500 stands for zero in the data rows.
Some points:
np.array([365, 751, 449, 399, 680, 249, 843, 286, 564, 342, 647, 812, 311, 282, 569, 454, 431, 322, 376, 532, 454, 389, 386, 616, 524, 256, 431, 626, 697, 373, 370, 520])
np.array([410, 795, 434, 514, 615, 302, 847, 464, 520, 500, 281, 658, 307, 530, 487, 381, 635, 154, 440, 418, 337, 449, 469, 465, 491, 385, 318, 586, 459, 486, 599, 475])
np.array([374, 735, 416, 561, 483, 327, 659, 543, 581, 456, 580, 535, 647, 519, 459, 460, 606, 218, 351, 563, 420, 594, 404, 241, 524, 437, 551, 585, 370, 588, 505, 442])
np.array([464, 604, 538, 568, 525, 537, 440, 436, 302, 583, 415, 599, 569, 547, 572, 541, 500, 526, 610, 355, 612, 372, 602, 445, 439, 362, 556, 599, 405, 236, 498, 478])
np.array([279, 530, 603, 485, 678, 684, 204, 619, 625, 579, 458, 244, 480, 675, 323, 562, 661, 488, 787, 470, 323, 560, 514, 346, 266, 652, 580, 484, 448, 343, 451, 305])
np.array([475, 450, 640, 572, 648, 442, 513, 267, 330, 491, 565, 498, 598, 465, 637, 539, 413, 600, 467, 469, 544, 505, 483, 589, 487, 587, 598, 671, 365, 299, 251, 385])
np.array([533, 517, 589, 431, 638, 550, 681, 461, 511, 501, 653, 472, 503, 341, 505, 420, 561, 513, 420, 518, 508, 291, 362, 488, 521, 556, 566, 582, 444, 471, 390, 523])
np.array([339, 477, 593, 512, 435, 670, 283, 751, 635, 539, 495, 54, 411, 730, 372, 618, 427, 667, 663, 736, 410, 545, 335, 530, 546, 738, 640, 268, 243, 522, 423, 337])
np.array([465, 558, 361, 446, 562, 453, 658, 605, 483, 513, 446, 590, 437, 658, 570, 343, 549, 423, 447, 437, 334, 523, 609, 480, 593, 334, 465, 360, 504, 634, 582, 504])
np.array([525, 430, 252, 392, 513, 528, 834, 323, 687, 323, 623, 469, 529, 535, 664, 469, 392, 459, 362, 586, 492, 568, 437, 438, 501, 514, 422, 496, 477, 742, 651, 489])
np.array([425, 543, 788, 511, 545, 559, 485, 332, 206, 437, 661, 545, 420, 343, 470, 454, 433, 734, 562, 576, 563, 500, 402, 621, 521, 580, 663, 692, 448, 413, 280, 565])
np.array([517, 702, 723, 362, 683, 410, 630, 398, 270, 523, 536, 386, 472, 447, 452, 565, 421, 549, 508, 692, 664, 511, 285, 637, 530, 460, 515, 552, 384, 398, 315, 311])
np.array([613, 403, 356, 550, 386, 334, 483, 611, 485, 633, 269, 759, 500, 600, 487, 359, 659, 384, 443, 419, 469, 362, 674, 365, 613, 481, 446, 574, 614, 494, 610, 557])
np.array([266, 482, 431, 472, 681, 789, 87, 679, 674, 656, 195, 354, 396, 570, 169, 616, 542, 508, 674, 359, 205, 539, 655, 277, 506, 651, 478, 358, 258, 262, 705, 380])
np.array([461, 488, 595, 532, 512, 537, 308, 433, 633, 551, 429, 430, 555, 588, 409, 566, 483, 530, 531, 414, 469, 482, 388, 458, 432, 555, 484, 563, 509, 478, 510, 419])
np.array([547, 402, 313, 533, 348, 622, 618, 350, 534, 431, 637, 707, 398, 419, 508, 587, 341, 551, 450, 413, 503, 390, 494, 789, 423, 648, 355, 290, 723, 651, 481, 527])
np.array([589, 432, 357, 459, 411, 622, 551, 736, 473, 449, 532, 406, 490, 503, 575, 553, 410, 521, 327, 532, 530, 656, 585, 499, 458, 444, 544, 366, 777, 689, 860, 728])
np.array([511, 655, 404, 559, 629, 604, 239, 630, 431, 577, 411, 486, 439, 537, 496, 597, 481, 534, 688, 400, 341, 520, 597, 461, 403, 466, 569, 584, 340, 380, 342, 482])
np.array([566, 493, 581, 440, 372, 464, 338, 768, 592, 460, 476, 222, 800, 565, 547, 573, 504, 482, 536, 635, 642, 608, 608, 395, 575, 643, 630, 315, 336, 634, 670, 636])
np.array([605, 448, 424, 529, 367, 531, 494, 690, 477, 303, 499, 421, 587, 584, 521, 555, 417, 413, 480, 525, 612, 705, 487, 481, 594, 361, 468, 423, 666, 618, 681, 544])
np.array([650, 312, 425, 643, 345, 561, 559, 625, 520, 575, 295, 662, 490, 470, 444, 399, 404, 345, 601, 430, 551, 364, 479, 318, 456, 387, 457, 549, 606, 589, 755, 561])
np.array([689, 401, 417, 538, 331, 301, 480, 481, 546, 464, 496, 646, 564, 456, 595, 341, 554, 509, 452, 457, 510, 499, 467, 459, 526, 524, 478, 548, 632, 526, 554, 547])
np.array([542, 510, 338, 471, 514, 401, 570, 493, 593, 489, 574, 645, 408, 664, 326, 371, 575, 164, 396, 523, 419, 445, 523, 377, 574, 445, 302, 502, 497, 581, 662, 490])
np.array([448, 694, 673, 357, 736, 498, 575, 539, 477, 461, 660, 448, 421, 341, 551, 521, 420, 556, 566, 480, 543, 392, 567, 455, 481, 475, 493, 699, 511, 337, 356, 546])
np.array([399, 580, 731, 661, 622, 506, 432, 456, 325, 636, 543, 360, 680, 458, 375, 537, 562, 592, 485, 621, 452, 528, 338, 500, 490, 479, 558, 566, 430, 435, 481, 394])
np.array([503, 444, 625, 420, 494, 401, 622, 374, 374, 280, 664, 504, 497, 419, 512, 479, 319, 733, 422, 477, 587, 586, 414, 926, 593, 615, 547, 520, 480, 612, 379, 622])
np.array([729, 270, 433, 460, 394, 481, 460, 443, 560, 534, 539, 542, 420, 447, 568, 513, 496, 518, 342, 441, 400, 469, 587, 484, 560, 509, 288, 414, 544, 711, 532, 577])
np.array([591, 287, 490, 528, 327, 360, 544, 443, 618, 600, 480, 588, 586, 616, 611, 595, 530, 420, 396, 486, 446, 456, 460, 544, 409, 477, 387, 566, 660, 532, 450, 573])
np.array([398, 579, 698, 581, 573, 489, 378, 378, 388, 543, 496, 640, 536, 431, 630, 491, 550, 608, 601, 566, 747, 451, 496, 434, 576, 441, 566, 706, 395, 309, 420, 551])
np.array([217, 590, 536, 497, 584, 937, 101, 702, 617, 628, 224, 0, 599, 672, 290, 509, 617, 509, 618, 527, 268, 674, 717, 317, 491, 668, 673, 247, 325, 373, 656, 244])
np.array([669, 287, 525, 420, 192, 587, 507, 682, 556, 350, 668, 259, 762, 605, 587, 563, 359, 564, 319, 621, 725, 816, 623, 517, 714, 508, 503, 123, 627, 861, 675, 596])
np.array([595, 515, 627, 519, 541, 392, 499, 259, 348, 600, 497, 592, 237, 367, 541, 509, 517, 644, 526, 475, 582, 382, 409, 627, 332, 439, 578, 539, 508, 290, 278, 534])
np.array([499, 570, 533, 606, 600, 594, 598, 373, 422, 487, 683, 656, 333, 355, 553, 511, 593, 690, 642, 430, 579, 513, 398, 552, 321, 463, 608, 748, 471, 368, 383, 274])
np.array([657, 521, 459, 514, 336, 407, 622, 417, 520, 471, 449, 569, 634, 420, 571, 531, 501, 706, 384, 582, 617, 411, 465, 663, 564, 695, 413, 476, 508, 698, 348, 525])
np.array([454, 477, 521, 526, 441, 544, 384, 483, 387, 449, 473, 438, 603, 410, 588, 529, 569, 425, 620, 411, 454, 465, 483, 396, 557, 470, 471, 674, 502, 435, 332, 584])
np.array([580, 370, 405, 520, 436, 394, 572, 293, 600, 568, 558, 777, 386, 321, 565, 468, 569, 589, 506, 469, 493, 318, 538, 663, 470, 416, 411, 504, 573, 438, 449, 565])
np.array([548, 196, 217, 412, 320, 436, 400, 675, 633, 519, 396, 543, 493, 611, 398, 423, 498, 355, 502, 453, 694, 661, 763, 648, 438, 379, 491, 145, 766, 696, 619, 713])
There is one direction along which these points spread out most. Take the direction at right angles to it along which they spread out most. Go by this last direction. How many in every 100 of the points above lie lower along it than each point below? Answers are rounded to whole numbers. More than half of the points above lie lower than the first one.
np.array([339, 477, 593, 512, 435, 670, 283, 751, 635, 539, 495, 54, 411, 730, 372, 618, 427, 667, 663, 736, 410, 545, 335, 530, 546, 738, 640, 268, 243, 522, 423, 337]) 54
np.array([454, 477, 521, 526, 441, 544, 384, 483, 387, 449, 473, 438, 603, 410, 588, 529, 569, 425, 620, 411, 454, 465, 483, 396, 557, 470, 471, 674, 502, 435, 332, 584]) 59
np.array([533, 517, 589, 431, 638, 550, 681, 461, 511, 501, 653, 472, 503, 341, 505, 420, 561, 513, 420, 518, 508, 291, 362, 488, 521, 556, 566, 582, 444, 471, 390, 523]) 68
np.array([461, 488, 595, 532, 512, 537, 308, 433, 633, 551, 429, 430, 555, 588, 409, 566, 483, 530, 531, 414, 469, 482, 388, 458, 432, 555, 484, 563, 509, 478, 510, 419]) 51
np.array([729, 270, 433, 460, 394, 481, 460, 443, 560, 534, 539, 542, 420, 447, 568, 513, 496, 518, 342, 441, 400, 469, 587, 484, 560, 509, 288, 414, 544, 711, 532, 577]) 11
np.array([448, 694, 673, 357, 736, 498, 575, 539, 477, 461, 660, 448, 421, 341, 551, 521, 420, 556, 566, 480, 543, 392, 567, 455, 481, 475, 493, 699, 511, 337, 356, 546]) 81
np.array([475, 450, 640, 572, 648, 442, 513, 267, 330, 491, 565, 498, 598, 465, 637, 539, 413, 600, 467, 469, 544, 505, 483, 589, 487, 587, 598, 671, 365, 299, 251, 385]) 89
np.array([365, 751, 449, 399, 680, 249, 843, 286, 564, 342, 647, 812, 311, 282, 569, 454, 431, 322, 376, 532, 454, 389, 386, 616, 524, 256, 431, 626, 697, 373, 370, 520]) 62
np.array([650, 312, 425, 643, 345, 561, 559, 625, 520, 575, 295, 662, 490, 470, 444, 399, 404, 345, 601, 430, 551, 364, 479, 318, 456, 387, 457, 549, 606, 589, 755, 561]) 16
np.array([217, 590, 536, 497, 584, 937, 101, 702, 617, 628, 224, 0, 599, 672, 290, 509, 617, 509, 618, 527, 268, 674, 717, 317, 491, 668, 673, 247, 325, 373, 656, 244]) 57
